One turn moves every row onto another: examples first, then more rows asked
bil: [-285 82 -8 55 -127 -10 151 182 -182 -104 -200 -40]
tav: [-127 -153 -20 126 -169 -300 275 269 310 177 -118 -96]
Firo: [18 -299 -65 21 -276 -231 242 387 312 -10 49 112]
vemaf: [1 -58 158 -117 -219 -107 228 -78 -192 -31 -13 196]
Lodab: [-43 24 -445 -65 -243 -495 289 128 -97 -78 -83 -30]
luba: [-117 29 -463 -84 -267 -243 71 176 -212 9 -21 -103]
kekof: [-26 -248 -4 -13 -67 6 -73 30 -139 -142 -285 34]
vap: [102 -5 167 -45 -151 -275 389 50 59 -64 -61 -233]
mer: [201 95 -191 -26 -279 3 78 197 -152 -237 47 -15]
fadip: [-120 23 -439 -181 -239 -201 164 -68 -201 -5 -145 -39]
Fino: [197 42 -356 -67 -195 14 4 132 -57 -222 -44 -19]
Modo: [191 -250 96 176 -209 -326 292 175 176 68 -113 -88]
fak: [91 -266 -208 327 -256 -320 288 110 142 -168 -25 -139]
pigo: [15 -162 -279 355 -191 -219 382 39 24 -90 -11 -117]
zib: [-261 -88 -10 -19 -300 102 189 -30 -153 -183 -170 28]
ruf: [-73 33 -102 -216 -324 -260 -154 153 19 -21 -120 238]
geke: [-185 -195 -110 -43 -300 -489 462 163 129 -90 -244 4]
lenav: [32 -239 -13 59 -238 -90 200 393 304 -151 -20 174]
Mezo: [-35 -28 7 -65 -141 -374 382 277 156 -156 -323 -150]
lifa: [-138 201 -405 -70 -227 -322 85 -1 -136 -41 -142 4]
Vobef: [-59 -44 73 112 -96 -276 2 66 296 21 -34 -190]
baz: [-67 -332 -97 -117 -182 -412 439 139 81 53 -173 162]
Nelot: [14 -281 -34 63 -236 -153 138 322 231 -79 162 251]
nes: [-339 106 -33 118 -173 -87 41 -46 7 -49 -26 53]
vup: [-136 -221 -234 -138 -316 83 -21 -26 62 -172 -189 -38]
dilo: [105 -133 25 -181 -383 -109 219 -59 -217 17 37 114]
leves: [177 -231 -125 214 -63 -390 79 65 168 2 -168 -144]
teger: [-78 -210 104 33 -312 31 1 -91 -139 -83 -66 146]
Pegus: [200 -39 -344 76 -242 -225 60 336 43 -292 51 -48]
leteg: [-184 -234 -92 -75 -253 -480 360 29 112 1 -282 162]
Kob: [106 75 -106 -320 -278 -260 -24 197 -34 -28 -65 269]
gogi: [-28 14 -229 -221 -315 -491 -2 130 -64 126 -5 144]
nuf: [-115 -228 -127 -128 -148 168 89 -54 44 -153 -133 61]
vigub: [-83 -127 37 -45 -91 -92 113 98 -280 204 -43 136]
Naf: [-292 183 -50 88 -403 -138 47 69 -41 -26 41 0]
gebol: [-323 -113 -7 -22 -285 26 137 -5 -133 79 -18 154]
bas: [264 -94 -180 -154 -329 -167 -68 250 7 -276 -38 -5]
rete: [-308 -164 -121 -133 -265 -417 419 125 75 -102 -165 141]
Bobot: [-43 -226 -90 -238 -50 -114 251 50 256 127 -88 -186]
mif: [21 -229 -218 282 -229 -250 294 -21 -11 -314 -33 -100]
pomef: [-49 -92 -142 336 -208 -339 418 140 4 -168 -37 -120]
lobup: [-100 87 -476 -68 -262 -211 172 166 -93 -146 -41 -189]
Beso: [-6 -320 -84 138 -165 -162 95 329 343 -157 -70 109]
zel: [20 -47 -180 -223 -347 -412 -128 189 -160 -10 -102 125]
bot: [63 -122 -237 -255 -281 -430 35 329 127 -52 -74 227]
Tis: [142 -15 -258 -156 -319 -108 -4 350 -123 -251 -71 -70]
veze: [34 -169 -143 -45 -48 -207 321 366 213 207 19 -26]
lunu: [7 -258 -54 48 -164 -238 405 173 247 -46 -288 -193]

gogi turns into lobup
mif turns into Nelot
And these:
leves turns into veze
Tis turns into zel
Bobot turns into vap
baz turns into pomef
bot turns into Lodab
pigo turns into lenav
nes turns into nuf
dilo turns into Naf
teger turns into gebol
vigub turns into bil
mer turns into ruf
Modo turns into tav
Kob turns into lifa
fak turns into Firo

